One turn moves each row of this set onto another row. After a few examples, where does it send each row asked below?
pokap: -276; -231; -161; 181; 293; -89; 33; 368; -126; 42; -43; -235
Dafal: 3; 231; -246; -96; -2; -108; 271; 67; 35; -36; -93; 22
tol: -10; 183; 99; 172; 33; -98; 235; 456; 61; -92; 245; 25
noveb: -188; -45; -293; 15; -44; 85; 45; 47; -199; 324; 35; 227
vese: -257; -69; -248; 40; -200; 93; 70; 114; -476; 172; -1; 163
vuk: -189; 8; -121; -33; -146; 106; 100; 24; -267; 375; 65; 50
dup: -56; 161; -317; -45; -141; -121; 267; 177; -255; -255; -151; 45
pilu: -302; -255; -157; 184; 220; -100; 39; 399; -264; -30; -69; -251
fozep: -36; 204; 146; 156; -35; -100; 268; 471; -29; -116; 254; -45
panup: -44; 164; 139; 160; -83; -90; 270; 494; -130; -174; 230; -60
Losov: -405; -220; 263; 37; -69; 48; -124; 270; -168; -92; -11; -170
deson: -146; 99; -153; -49; -223; -298; -207; 194; -269; -151; 180; 229
fuv: -18; 153; 20; 186; 73; -109; 215; 479; 75; -156; 232; 89
Fefop: -46; 151; -381; -38; -59; -119; 234; 140; -126; -230; -142; 115
Guri: -408; -276; 52; 90; 65; 19; -194; 298; -58; -199; -58; 52
kufur: 12; 274; -156; -132; -62; -97; 312; 53; -4; -7; -80; -78
Kege: -100; 197; 58; -133; -274; -288; -146; 129; -228; 37; 226; 38
tovan: -93; 143; -129; -77; -119; -315; -218; 131; -76; -5; 201; 242
Fide: -60; 103; -51; 228; 6; -100; 206; 538; -87; -292; 184; 138
gam: -17; 183; -340; -59; 7; -123; 247; 102; -8; -136; -121; 115
Vuvu: -248; -29; -159; 9; -227; 111; 95; 86; -459; 235; 33; 83
Matod: -383; -184; 281; 21; -4; 45; -126; 234; -59; -14; -2; -174
sizu: -115; 110; -171; -56; -161; -308; -219; 182; -162; -95; 185; 272
zaz: -213; -70; -329; 51; -66; 90; 29; 76; -268; 237; 15; 276
duk: -370; -227; 145; 53; 129; 39; -180; 233; 81; -36; -11; -31
Saf: -285; -193; -45; 136; 193; -92; 83; 374; -208; 95; -16; -379
dak: -87; 190; 28; -133; -205; -284; -176; 104; -117; 75; 235; 71
Pid: -248; -90; -314; 46; -131; 92; 49; 104; -385; 183; -7; 245
Fut: -263; -198; -119; 163; 285; -95; 40; 347; -105; 101; -32; -275
pusov: -292; -210; -51; 149; 171; -82; 75; 390; -279; 41; -30; -364
fusug: -41; 234; -132; -112; -223; -93; 339; 126; -269; -123; -112; -137
Toz: -72; 175; -48; -97; -137; -285; -191; 98; -50; 63; 241; 152
liv: -306; -231; -94; 182; 172; -82; 50; 409; -304; -12; -65; -318
kap: -185; 2; -190; -15; -75; 113; 83; 16; -199; 371; 59; 146
Sarul: -35; 109; -40; 225; 52; -125; 194; 502; 21; -223; 213; 143
Luvuz: -441; -243; 196; 74; -54; 43; -140; 301; -199; -176; -50; -111
Rut: -424; -261; 97; 89; 0; 30; -167; 310; -180; -218; -58; -5
Fof: -287; -249; -191; 190; 268; -91; 21; 400; -183; 1; -61; -222
butik: -263; -199; -49; 138; 237; -82; 62; 352; -134; 124; -25; -343
Mafez: -6; 271; -99; -135; -161; -92; 333; 86; -129; -22; -78; -138
renip: -68; 106; 17; 213; -67; -101; 231; 545; -175; -295; 189; 86
vuti: -67; 147; 90; 189; -111; -87; 259; 541; -201; -251; 197; -1
midab: -363; -186; 236; 33; 67; 30; -139; 229; 52; 19; 8; -107
sil: -135; 124; -62; -75; -308; -296; -184; 192; -334; -121; 190; 151
voka: -59; 193; -214; -69; -207; -94; 304; 158; -328; -210; -132; -44
bisit: -383; -259; 69; 88; 123; 25; -180; 264; 39; -107; -42; 39
vuza: -213; -4; -120; -28; -210; 124; 116; 58; -392; 334; 50; 40
gorol: -128; 147; 8; -109; -315; -283; -156; 169; -321; -38; 211; 69

midab turns into Luvuz
Fide turns into tol
Now these:
Kege turns into deson
fusug turns into Fefop
Pid turns into kap
butik turns into liv

